[[117 147 141 134 136 134 114 114 131 139 121 142 142 148]
 [115 125 122 143 144 126 137 138 134 115 143 124 146 125]
 [120 131 130 128 141 121 134 134 119 150 115 139 141 130]
 [134 118 120 131 133 125 145 145 129 124 140 122 130 118]
 [120 130 128 134 139 126 134 134 127 132 129 132 141 130]]
130

[[107 125 121 114 125 132 115]
 [150 122 124 130 129 123 141]
 [122 113 125 132 136 128 121]
 [126 132 113 134 126 133 120]
 [136 113 113 135 136 137 121]
 [124 128 129 148 125 127 124]
 [102 143 126 142 129 128 136]
 [134 119 126 129 126 139 109]
 [139 102 147 132 126 126 126]
 [126 130 134 142 126 129 116]
 [149 130 115 137 130 136 113]]
113

[[128 120 123 120 126 126]
 [138 134 139 149 121 140]
 [132 131 123 108 124 107]
 [136 108 120 116 114 113]
 [120 133 128 116 117 131]
 [132 119 130 128 116 135]
 [127 133 127 157 137 136]
 [127 146 132 102 118 115]
 [125 131 125 142 134 127]
 [111 124 124 145 129 123]]
123

[[131 132 152 107 122 137 123 118 133 138 135 128 131 138]
 [128 127 129 124 136 122 120 127 117 147 133 116 140 115]
 [125 135 142 131 137 108 131 120 114 135 128 131 131 125]
 [126 130 134 116 136 147 129 119 136 134 142 133 130 136]
 [123 130 127 136 135 133 112 122 110 136 126 144 146 124]]
124

[[119 121 141 114 147 126 135 143]
 [126 123 138 120 147 120 133 144]
 [127 122 117 124 113 133 133 115]
 [125 147 134 141 123 142 101 124]
 [113 129 147 118 147 135 124 141]
 [145 132 119 139 128 110 126 126]
 [145 133 121 138 132 110 126 130]
 [142 135 133 136 147 108 124 145]
 [107 119 144 108 147 142 133 140]
 [140 122 114 130 123 111 139 122]]
122

[[125 113 129 127 134 136 118 127 131 134 136 150 127 128]
 [139 126 127 125 130 130 123 142 134 125 127 134 131 119]
 [123 119 123 138 127 130 126 125 122 136 136 137 119 134]
 [134 124 121 138 124 126 126 137 126 133 133 135 121 126]
 [136 128 131 118 132 131 124 136 136 121 123 130 135 119]
 [131 125 117 145 120 124 129 135 120 135 134 133 114 130]
 [129 122 134 117 137 136 120 130 137 125 128 137 136 122]
 [137 138 130 122 127 124 132 135 133 119 119 117 134 121]
 [120 128 135 118 133 132 127 117 130 126 126 126 135 131]
 [126 121 134 119 136 136 120 126 134 127 131 139 133 125]
 [138 135 122 136 121 121 134 138 125 126 124 121 125 126]]
126

[[141 122 130 118 136 117 140 119]
 [141 116 148 130 112 141 127 111]
 [109 141 110 126 141 118 132 148]
 [113 137 127 140 120 141 106 140]
 [138 145 118 138 143 127 140 134]
 [139 140 145 146 130 148 124 123]]
123

[[115 149 143 137 129 148]
 [115 150 144 137 130 148]
 [145 126 123 133 140 103]
 [111 116 120 116 110 152]
 [143 142 134 143 144 110]
 [119 107 122 109 120 136]
 [101 114 151  99 155 142]
 [135 104 113 117 126 111]
 [126 119 138 116 152 116]]
116

[[137 142 139 147 127 148 124 124 108 126 131]
 [130 149 115 136 145 125 139 142 115 138 125]
 [134 133 146 145 117 152 114 119 112 118 136]
 [141 141 120 131 145 122 147 130 123 145 114]
 [111 143 111 131 138 122 125 151 118 125 139]
 [127 111 122 109 128 110 136 124 150 133 119]
 [143 131 125 126 139 121 146 123 131 144 112]
 [115 143 126 142 127 139 114 142 110 117 145]]
145
---
[[127 127 130 135]
 [113 136 155 113]
 [137 134 136 147]] ==> 136

[[121 128 139 127]
 [125 143 117 124]
 [125 117 106 126]] ==> 106

[[135 127 128 116]
 [126 129 133 135]
 [157 108 133 112]] ==> 133

[[140 130 135 116]
 [132 132 118 115]
 [138 117 121 106]] ==> 121

[[117 148 123 134]
 [113 147 141 126]
 [132 130 107 136]] ==> 107

[[144 117 125 123]
 [148 137 120 151]
 [142 112 134 148]] ==> 134

[[127 125 153 122]
 [132 126 148 130]
 [127 127 155 124]] ==> 155
---
[[135 122 136 135 117 153 137]
 [126 122 127 124 125 137 127]
 [133 125 135 132 129 122 131]] gives 131

[104 156 135 126 149 101] gives 101

[117 114 112  99] gives 99

[[134 141 140 119 126 143 123]
 [115 131 120 117 133 114 117]
 [139 109 127 155 129 127 144]] gives 144

[[128 133 125 135 147 125]
 [119 146 133 125 132 117]
 [127 106 128 132 140 136]] gives 136

[158 127 140 139 117] gives 117
---
[[146 153 151 125 123]
 [112 106 129 107 144]] >> 107

[[126 132 127 123 130 126]
 [125 117 128 127 105 120]] >> 105

[[123 130 152 133 120 130 115]
 [125 127 113 137 127 125 110]] >> 125

[[153 130 112 130 133]
 [125 125 120 133 100]] >> 133

[[107 121 140 135 124 116]
 [130 127 117 128 127 137]] >> 127

[[128 131 127 132 151 132]
 [128 130 128 131 138 130]] >> 138

[[129 126 126 129 127]
 [121 150 142 143 101]] >> 143
---
[[125 127 128 128]
 [142 128 128 150]]	150, 142

[127 139 137 129 100 146]	146, 139

[[115 103 113 109]
 [128 118 144 147]]	147, 144

[[135 118 131 147 129 144]
 [112 108 114 119 128  99]]	147, 144

[[122 107 140 116 107]
 [147 131 108 117 113]
 [151 141 102 128 124]]	151, 147

[[128 129 129 123 123 128 117]
 [129 126 127 123 131 128 154]
 [130 124 128 128 143 124 112]]	154, 143
